In the rows, 128 means zero.
Rotation paths and how fast each direction turns (deg/step)
Each turn is a multiple of 5 degrees from 10 to 175, or 0.
Each row of a path follows its step; steps can be skipped.
path 1
step 0: [135 129 126 125 136 124 132 123 127 129 133 133 128 129 132 123 125 124
 143 122 121 134 123 121 135 132 115 115 133 123]
step 1: [122 124 128 125 129 125 133 140 140 125 126 130 127 129 130 133 121 136
 123 129 138 132 129 111 127 128 123 129 133 141]
step 2: [123 131 123 136 122 137 118 133 124 122 127 117 142 125 120 135 129 129
 125 121 120 137 125 131 122 127 127 129 124 136]
step 3: [130 131 130 114 136 129 124 123 126 134 123 126 130 135 130 122 143 129
 138 119 120 126 137 127 130 128 134 128 120 135]
step 4: [120 126 121 121 117 122 134 127 135 130 116 130 114 128 121 133 135 132
 135 136 133 127 133 133 122 126 121 128 131 123]
step 5: [124 119 132 137 139 132 123 128 133 134 135 119 130 119 112 134 121 123
 131 128 133 123 128 135 128 124 125 125 128 120]
step 6: [141 129 129 127 131 117 120 129 129 126 139 134 128 136 134 136 125 124
 125 126 130 131 139 128 129 130 137 113 122 129]
step 7: [125 135 120 123 116 136 141 132 127 131 128 133 127 120 135 134 124 128
 127 125 127 133 130 127 145 129 124 119 130 129]
step 8: [126 124 139 135 128 129 129 132 134 127 134 123 123 116 123 125 129 126
 133 130 122 133 127 122 136 136 127 144 124 141]
step 9: [134 138 127 119 134 118 124 132 130 120 119 133 140 127 119 128 127 122
 126 132 117 130 128 134 117 139 127 129 130 131]
step 10: [126 138 127 122 133 138 132 129 126 137 122 126 135 129 129 121 124 142
 133 136 132 130 144 129 126 120 130 127 132 123]
Directions:
[129 128 126 123 127 132 127 131 128 125 127 130 131 126 126 123 129 127
 130 129 129 131 127 129 125 125 128 132 126 133]
55
[127 123 132 135 126 130 127 133 127 129 131 125 130 125 128 126 131 128
 128 127 125 128 127 131 126 128 127 129 126 127]
120
path 2
step 0: [135 135 128 127 127 136 128 120 115 124 135 127 122 118 118 119 131 145
 118 123 136 135 139 133 125 133 123 127 124 125]
step 1: [132 128 131 135 131 140 141 112 130 133 137 139 126 127 119 125 128 118
 119 126 126 129 117 136 130 132 124 132 119 134]
step 2: [130 138 130 120 130 117 140 134 126 128 134 125 114 133 124 128 127 124
 133 137 124 134 123 139 140 128 130 138 126 142]
step 3: [127 119 106 130 130 116 135 133 114 124 131 127 126 122 126 130 118 128
 125 121 137 134 128 131 139 128 124 131 132 126]
step 4: [127 124 119 132 118 128 125 123 124 120 131 134 131 119 136 122 129 107
 126 138 133 122 137 141 129 131 124 126 121 122]
step 5: [132 138 127 118 131 127 134 131 129 124 127 130 119 132 118 118 141 121
 122 134 140 115 140 123 130 136 132 131 127 119]
step 6: [126 129 130 136 128 121 137 130 135 130 123 132 116 129 116 132 115 127
 105 127 132 120 126 130 122 130 128 124 133 124]
step 7: [125 130 143 127 114 129 135 134 123 114 124 130 119 120 134 123 121 123
 119 127 127 131 130 129 129 123 122 122 127 144]
step 8: [132 127 121 126 128 137 127 132 111 128 127 124 124 139 124 125 135 125
 117 126 131 134 130 118 140 129 115 120 118 136]
step 9: [131 123 117 133 123 128 121 123 125 145 140 120 117 129 119 120 127 116
 125 132 129 127 127 132 119 127 131 120 125 137]
step 10: [133 131 122 116 121 126 130 138 137 125 146 131 127 113 117 129 128 129
 129 125 130 121 134 128 129 127 128 135 121 140]
Directions:
[126 128 126 131 128 127 130 128 132 126 129 131 130 123 131 124 128 131
 128 125 128 129 130 129 125 127 121 128 128 130]
110
[128 125 128 125 123 125 128 130 129 128 123 130 124 127 130 133 126 130
 128 124 129 131 128 129 128 126 129 131 125 128]
90
[129 131 124 126 131 131 128 130 130 125 130 128 127 130 128 126 125 131
 127 124 129 130 129 124 132 128 129 127 127 124]
140
[130 126 127 132 128 128 127 126 132 131 128 128 128 125 132 127 128 124
 124 124 127 131 125 129 130 129 132 125 130 127]
135
[123 130 129 127 131 124 130 126 129 127 126 130 131 128 127 129 128 124
 130 129 133 131 129 131 131 127 128 127 130 124]
35
[125 123 127 127 131 127 123 128 129 130 128 128 127 124 125 125 129 128
 129 128 126 127 134 128 130 129 131 127 124 126]
70
